One turn sends every row of this set to another row. A few are shown first. Where does it send the rows asked after them?
z_217: [ 2.11  1.59 -2.11 -4.14  3.49 -2.04  0.55 -0.59  0.24  3.54  3.96  0.44]
z_14: [ 0.95  1.34 -2.69 -1.04  0.97  6.21  0.42  1.08  1.18  0.09 -1.13 -1.91]
z_643: [ 4.44 -0.38 -0.61  1.12  2.49  4.14 -0.56 -0.92 -0.98  1.03 -0.44 -2.54]
z_59: [ 2.27 -0.69 -0.37  3.31  1.89  4.01 -0.35  0.32  0.74 -1.36 -2.56 -1.29]
z_199: [-0.01 -0.09 -4.60  2.05 -2.17 -1.05 -0.93 -5.02  0.57  3.21  3.81 -2.39]
z_650: [-1.52  2.60 -1.70  0.55  2.17 -1.06  1.67  1.78  3.11 -2.56 -0.07  3.86]
z_181: [ 1.98  3.31 -0.41 -3.37  2.30  1.34  2.08  1.82  0.87  0.72  1.75  3.34]
z_615: [-0.26  0.47 -3.44  0.76 -2.29  0.20 -1.52 -1.17 -3.25  5.11  0.35 -1.81]
z_928: [ 0.40  0.05 -4.37  2.58 -1.59 -1.18 -1.84 -4.45 -0.16  3.32  3.68 -2.18]
z_165: [-3.69 -3.00 -2.20  2.00 -3.05 -0.53 -0.42 -3.32  2.31  0.09  1.26 -0.64]
z_889: [-2.33  4.07 -1.03  1.78  1.15 -2.79  2.70 -0.67 -2.13 -1.81  1.43  1.91]
z_952: [-0.84  1.10 -4.09  3.08 -2.50 -1.11 -2.60 -3.61 -0.21  2.61  2.32 -2.87]
z_37: [-2.57  1.68 -1.94  1.28  1.44 -2.10  1.07  2.12  4.09 -1.86  0.13  2.78]
z_36: [ 1.88  0.50 -4.51 -2.35  3.27  3.86 -0.45 -1.34  0.39  1.72  1.20 -4.45]
z_149: [-0.70  2.39  1.30 -2.07  1.11 -1.97  2.39 -2.48 -2.09 -0.35  3.89  0.32]
z_770: [ 2.71 -1.81 -2.81 -0.63  5.19  1.15 -0.87 -5.19  2.18  2.07  0.29 -0.46]
z_148: [ 2.16  3.09 -1.30 -2.52  1.31  1.00  1.48  2.81  1.03  1.28  1.17  3.84]
z_47: [-2.65 -2.19 -0.71  0.98 -3.41  1.93 -0.28 -0.12 -1.01  1.89 -1.21  1.45]
z_684: [ 1.19  2.75  0.28 -2.44  0.39  1.09  1.47  2.84  1.70  1.66  1.11  3.75]
z_447: [-3.25 -0.57 -1.40  2.34 -4.05  0.45 -1.94 -2.26  2.05  0.55  1.02 -1.48]
z_795: [-1.61  0.36 -4.20 -0.74  4.51 -4.72 -0.18 -1.52  3.14 -0.87  2.27  0.31]
z_173: [-1.20 -0.16 -5.69  0.63  4.03  1.26 -0.81 -2.29  2.26 -1.03  0.26 -5.06]
z_682: [ 2.39  1.83 -2.92 -4.19  3.99 -2.04  0.18 -1.07  0.60  2.17  4.00  0.04]
z_953: [ 3.27 -1.59 -2.03  1.65  4.45  1.08 -1.18 -3.06 -0.38  0.80  0.32 -4.55]
z_802: [-3.22 -2.28 -1.84  2.94 -3.05 -0.59 -1.67 -3.82  2.01 -0.01  1.46 -0.62]
z_247: [-1.88  0.43 -4.18  1.49  1.67  3.94  0.07 -0.07  3.46 -2.24 -1.72 -2.25]
z_526: [-2.51 -1.61 -1.66  1.15 -3.64  1.91  0.91  0.21 -1.08  2.63 -1.35  1.02]
z_27: [ 1.11 -1.57 -2.05  4.26  3.67  0.74 -1.09 -2.17  1.27 -2.10 -1.60 -3.26]
z_445: [ 1.18  0.91 -4.16  0.55 -2.64  1.49  0.46 -1.47 -2.71  5.58  1.51 -0.24]
z_828: [ 1.18  0.60 -3.10  0.63 -2.20  1.23 -0.47 -1.18 -3.72  5.46  0.93  0.13]
z_965: [ 1.51  2.00 -2.59 -3.64  5.01 -2.57  0.92 -1.37  0.25  1.95  3.77  0.52]
z_939: [ 4.62  0.83 -1.70 -0.34  3.58  3.87 -0.28 -2.73  1.99  2.54 -0.77  1.74]
z_591: [-2.28  1.36 -2.11  0.37  2.02 -1.24  0.99  2.38  3.62 -2.28 -0.59  3.74]
z_513: [ 1.42  0.37 -2.60  2.36  3.12  3.22  0.66 -0.89  2.49  0.71 -3.62  3.03]
z_934: [-1.73  0.50 -3.74  0.01  4.38 -5.25 -0.23 -1.23  2.56  0.07  2.73 -0.16]
z_163: [-0.13  4.48  0.83 -0.01 -0.05 -1.37  2.84 -1.29 -1.44 -1.09  3.31  2.00]
z_496: [-2.13  0.97 -3.61 -0.17  5.19 -4.45  0.68 -1.35  2.77 -1.40  1.99  0.81]
z_198: [-0.27 -2.09 -3.32  2.24  5.15  0.27 -0.43 -3.47  2.87  0.09 -3.02  0.83]
z_750: [-2.60  2.01 -0.59 -0.43  2.38 -3.97  2.05 -1.72 -2.74 -1.25  2.25  0.37]
z_544: [-2.27 -1.50 -0.39  0.17 -3.94  1.90 -1.03 -0.15 -1.31  2.83 -0.99 -0.38]

z_802 -> z_47
z_59 -> z_643
z_795 -> z_591
Now find these:
z_615 -> z_952
z_770 -> z_198
z_14 -> z_36
z_165 -> z_526
z_934 -> z_37
z_965 -> z_496
z_149 -> z_750

